One hidden turn or mirror swaps the rows below in pairs. Which row is each named row swapped with?
The rows were stretched afterwards, more along some directions than others.
J184: [10.8, -20.8, 7.9, 3.1, -11.2, -7.2, -28.5, -0.3, -12.0, 12.6, 6.2, 17.9, -9.8, 5.2, -12.3, 32.0, 7.3, -1.1]
J597: [10.9, -25.9, 12.1, 5.5, -10.8, -8.8, -33.8, -1.4, -3.3, 13.9, 3.6, 11.9, -10.6, 3.5, -8.0, 30.6, 3.5, 6.4]
J589: [14.5, -0.4, 7.4, 11.5, -2.0, 0.3, -14.4, 2.4, 11.7, 6.7, -2.9, 12.8, -0.3, -3.3, -6.8, 18.7, 6.3, -9.7]
J293: [25.4, -14.8, -0.5, 2.6, -0.8, 4.0, -26.3, -5.4, -7.8, 9.6, -1.1, 12.9, -10.2, 0.6, -6.7, 29.0, 8.1, -1.5]
J871: [-7.5, -5.4, 2.6, 5.1, -7.1, 5.1, -10.6, -1.6, -10.7, 1.1, -5.1, 15.8, 6.1, 0.0, -6.1, 5.1, -2.1, -10.0]
J407: [1.5, -26.2, 9.3, -10.4, -13.8, 1.2, -33.0, -0.9, -23.3, 25.9, 11.4, 33.4, -6.6, -2.6, -16.1, 18.6, 6.3, -3.6]
J329: [3.2, -24.9, 12.3, -10.7, -15.6, 2.4, -31.0, 0.7, -21.9, 23.2, 14.2, 29.9, -9.6, -4.0, -18.0, 19.1, 5.7, -0.3]
J818: [-5.1, -23.3, 10.3, -4.5, -11.5, 7.7, -17.3, -3.5, -22.7, 17.2, 12.5, 23.6, -7.0, -3.1, -13.6, 19.0, 3.6, -4.8]
J798: [-2.0, -13.1, -8.7, 0.3, -7.2, 0.9, -22.4, -9.7, -3.0, 2.2, 1.0, 6.8, 3.0, 3.1, 18.2, -4.0, -3.0, 7.0]
J960: [6.2, -25.6, 7.9, -0.4, -10.9, 7.7, -15.4, -11.2, -12.4, 0.6, 9.1, 11.3, -9.6, -0.3, -13.7, 20.3, 3.2, 4.0]
J928: [16.6, -2.0, 15.9, 11.3, -2.9, -0.1, -17.4, 5.1, 16.2, 8.8, -2.4, 10.8, -4.8, -5.3, -10.9, 19.6, 7.1, -4.4]
J450: [-12.9, -3.9, -11.8, 4.9, -11.0, 3.9, -8.4, -12.5, 0.0, 0.1, 4.8, 15.6, 12.0, -6.5, 7.9, -6.5, -6.3, -5.1]
J881: [10.6, -17.5, 8.7, -1.8, -3.2, 0.7, -20.7, 1.9, -1.7, 5.8, -9.5, -0.1, -19.2, 1.6, -12.0, 4.0, 0.9, -3.6]
J661: [18.0, -20.3, 6.4, 4.3, -8.9, -1.6, -29.5, -0.8, -11.4, 10.0, 7.0, 14.2, -14.1, 5.8, -11.9, 35.8, 8.7, 0.9]
J657: [13.0, -17.8, 5.0, -2.3, -0.8, -0.7, -36.5, 1.9, -14.1, 7.7, -7.6, 12.5, -14.8, 6.1, -8.4, 11.2, 3.4, -1.5]
J417: [0.1, -24.8, 13.8, -13.1, -13.0, 4.1, -26.5, 1.3, -22.2, 23.8, 12.9, 35.2, -7.8, -2.3, -19.7, 15.3, 6.0, -6.0]
J990: [-4.5, -15.1, -11.5, -3.3, -6.6, 4.3, -21.0, -18.0, -4.5, 3.9, -0.3, 23.6, 13.8, -5.2, 10.3, -2.3, -9.0, -2.1]
J514: [8.7, -21.3, 11.0, -0.4, -7.6, 9.4, -13.1, -9.9, -13.0, -0.5, 9.9, 12.7, -12.9, 1.2, -15.6, 16.6, 6.2, 2.0]
J575: [7.9, -20.5, -0.8, -9.3, -7.9, 3.2, -21.9, -4.8, -14.3, 12.5, 3.4, 39.4, -5.4, 9.1, -14.7, 16.4, 9.7, -9.6]
J792: [9.4, 1.4, 4.5, 14.7, 0.0, 2.9, -8.0, -1.2, 12.9, 3.1, -2.0, 8.5, 2.4, -2.5, -3.6, 17.7, 3.4, -8.0]
J607: [15.4, 1.7, 7.8, 14.2, 0.4, 2.0, -13.5, -0.1, 14.4, 6.5, -3.0, 8.5, -0.1, -4.6, -6.3, 16.3, 3.7, -8.1]
J642: [1.9, -11.1, 0.0, -3.9, -1.6, 4.0, -17.5, -3.2, 2.1, 19.3, -3.9, 29.1, 10.3, -11.1, -7.4, 5.5, -0.9, -14.0]
J117: [-8.7, -10.6, -16.9, -0.4, -5.1, 5.7, -17.1, -19.3, -5.4, 1.0, 2.2, 20.4, 18.6, -8.4, 13.9, -2.3, -8.0, -3.0]
J340: [14.7, -17.3, 7.9, -2.8, -2.7, 0.2, -23.8, 1.8, -4.6, 4.8, -8.7, -0.1, -20.4, 2.3, -12.9, 6.9, -0.3, -3.2]
J989: [2.7, -11.8, 11.2, -2.4, -5.2, 6.3, 1.0, -0.8, 0.1, -0.5, -2.4, 4.8, -14.8, 5.8, -16.6, -0.8, 4.1, -6.5]
J930: [9.3, -24.1, 13.0, -1.2, -7.5, 9.4, -12.6, -7.5, -11.9, 2.5, 7.3, 15.8, -13.3, 2.6, -19.6, 19.6, 8.8, -0.3]
J884: [-8.8, -13.9, 10.5, 0.2, -6.7, 1.9, -20.2, 1.4, -4.8, 9.0, 1.3, 9.2, -3.5, 6.3, 6.5, -6.8, -0.3, 1.4]
J650: [-8.2, -15.5, 8.0, 0.8, -6.5, -0.8, -20.7, -0.5, -4.5, 9.5, 0.7, 6.6, -2.5, 5.6, 7.6, -5.5, -1.5, 4.4]
J813: [5.1, -8.0, -4.6, 7.0, 2.0, 7.5, -13.1, -16.0, 7.2, -4.2, -1.9, 10.8, 7.9, -5.0, 11.0, 6.0, -2.9, 4.3]
J970: [-9.6, -11.6, 10.2, 2.5, -5.4, 0.9, -17.5, 1.6, -2.3, 8.6, 1.9, 8.9, 0.7, 5.3, 4.9, -5.4, -0.5, 0.9]
J55: [20.0, -4.3, 19.0, 12.0, -2.8, 1.5, -17.5, 4.8, 18.4, 6.5, -3.4, 5.6, -11.3, -5.4, -12.3, 19.5, 5.9, -2.5]
J654: [12.3, -24.6, 11.4, 2.5, -11.5, -9.4, -33.2, 0.1, -7.7, 14.7, 3.1, 15.3, -11.1, 4.1, -12.4, 32.2, 4.5, 2.6]
J752: [11.4, -22.2, 1.8, -7.9, -7.6, 6.6, -17.8, -2.9, -11.0, 10.2, 2.4, 32.2, -8.9, 10.9, -15.8, 13.8, 10.9, -9.3]
J779: [3.7, -8.7, 4.2, -2.3, 0.3, 4.2, -13.0, -1.5, 6.3, 18.6, -6.6, 28.5, 9.0, -7.4, -10.0, 6.0, 0.0, -15.0]
J529: [-10.5, -11.2, 9.3, 3.7, -7.1, 2.4, -18.8, 2.1, -9.5, 6.8, -1.5, 11.0, 2.0, 3.8, -4.9, -2.4, -3.1, -8.9]
J937: [15.7, 0.4, 11.2, 12.1, -1.1, 0.9, -14.4, 3.3, 16.2, 6.8, -3.4, 9.1, -3.5, -3.9, -9.5, 17.8, 5.4, -8.9]
J577: [12.0, -15.0, 12.0, -1.9, -3.4, 2.5, -17.3, 2.7, -0.6, 4.9, -8.6, -1.8, -20.5, 1.8, -12.6, 1.2, 0.4, -3.8]
J479: [12.6, -22.2, 8.9, 3.6, -10.7, -7.4, -33.1, 0.1, -8.8, 14.3, 6.8, 15.7, -10.8, 5.0, -11.1, 32.6, 7.3, 2.2]
J477: [4.3, -20.3, 7.6, -9.6, -6.7, 11.3, -11.2, -6.4, -15.5, 6.4, 8.2, 29.6, -6.9, 2.3, -21.1, 12.4, 9.8, -7.3]
J540: [14.3, -22.9, 8.5, 4.1, -11.1, -5.1, -32.0, -1.8, -13.3, 14.2, 8.2, 14.8, -12.0, 5.1, -12.9, 32.8, 6.4, 1.2]
J875: [8.8, -21.3, 2.9, -4.0, -5.6, 1.3, -31.7, -0.1, -24.9, 8.6, -3.7, 26.7, -7.8, 10.5, -9.8, 22.3, 8.1, -0.7]
J922: [2.5, -20.8, 9.7, -7.0, -10.1, 9.0, -12.8, -6.0, -10.1, 8.0, 8.8, 27.0, -6.1, -2.2, -21.1, 10.1, 8.5, -2.6]
J279: [-0.4, -10.0, -10.8, 7.8, -1.9, 4.8, -18.4, -19.6, 1.6, -4.1, -1.2, 8.1, 11.4, -7.1, 17.7, 2.7, -8.1, 3.9]
J101: [10.3, -13.3, 14.3, -13.9, -5.6, 3.8, -14.5, 6.0, -5.6, 17.2, 0.2, 33.6, -12.5, -0.3, -22.3, 9.0, 13.3, -5.5]
J646: [12.0, -10.9, 1.2, 0.1, 3.3, 11.0, -17.2, -3.4, -0.4, 14.9, -4.7, 23.7, 1.5, -7.3, -4.0, 14.8, 4.6, -11.0]
J762: [1.3, -11.0, -11.8, 8.2, -0.4, 4.8, -16.1, -20.7, 2.6, -4.1, -1.8, 8.1, 13.3, -6.3, 15.5, 3.3, -7.7, 2.2]
J567: [3.1, -7.8, 6.0, -2.5, -2.0, 6.3, -14.5, -0.9, 2.1, 20.1, -4.1, 29.1, 6.4, -8.9, -11.5, 4.5, 1.6, -16.9]
J793: [-4.7, -5.3, 7.1, 8.5, -6.4, 5.1, -3.1, -5.5, -5.0, 6.2, 7.5, 10.7, 3.5, -1.3, -4.8, 12.8, 1.5, -5.5]
J469: [-14.7, -18.4, -3.3, -8.7, -16.5, -1.8, -16.1, -5.9, -9.5, 17.3, 2.0, 27.1, 14.3, -4.3, 0.1, -1.4, -6.5, -8.6]
J126: [20.3, -7.6, 1.1, -1.2, 3.5, 10.2, -18.5, -4.8, -1.4, 14.1, -0.2, 15.6, -2.1, -6.0, -4.2, 18.6, 5.4, -5.8]
J612: [-8.5, -5.1, -9.0, 3.6, -13.0, 5.4, -11.1, -8.8, -0.1, 6.0, 6.1, 24.8, 14.1, -7.8, -1.0, 1.1, -0.7, -11.3]
J744: [-4.2, -13.9, 8.2, -1.8, -6.7, 5.8, -7.8, -5.6, -13.8, 15.3, 11.9, 15.0, -0.5, -4.2, -12.3, 17.0, 3.0, -3.4]

J928 pairs with J654
J479 pairs with J937
J597 pairs with J55
J529 pairs with J657
J417 pairs with J642
J577 pairs with J650
J612 pairs with J575
J607 pairs with J540
J875 pairs with J871
J813 pairs with J960
J279 pairs with J930
J792 pairs with J661

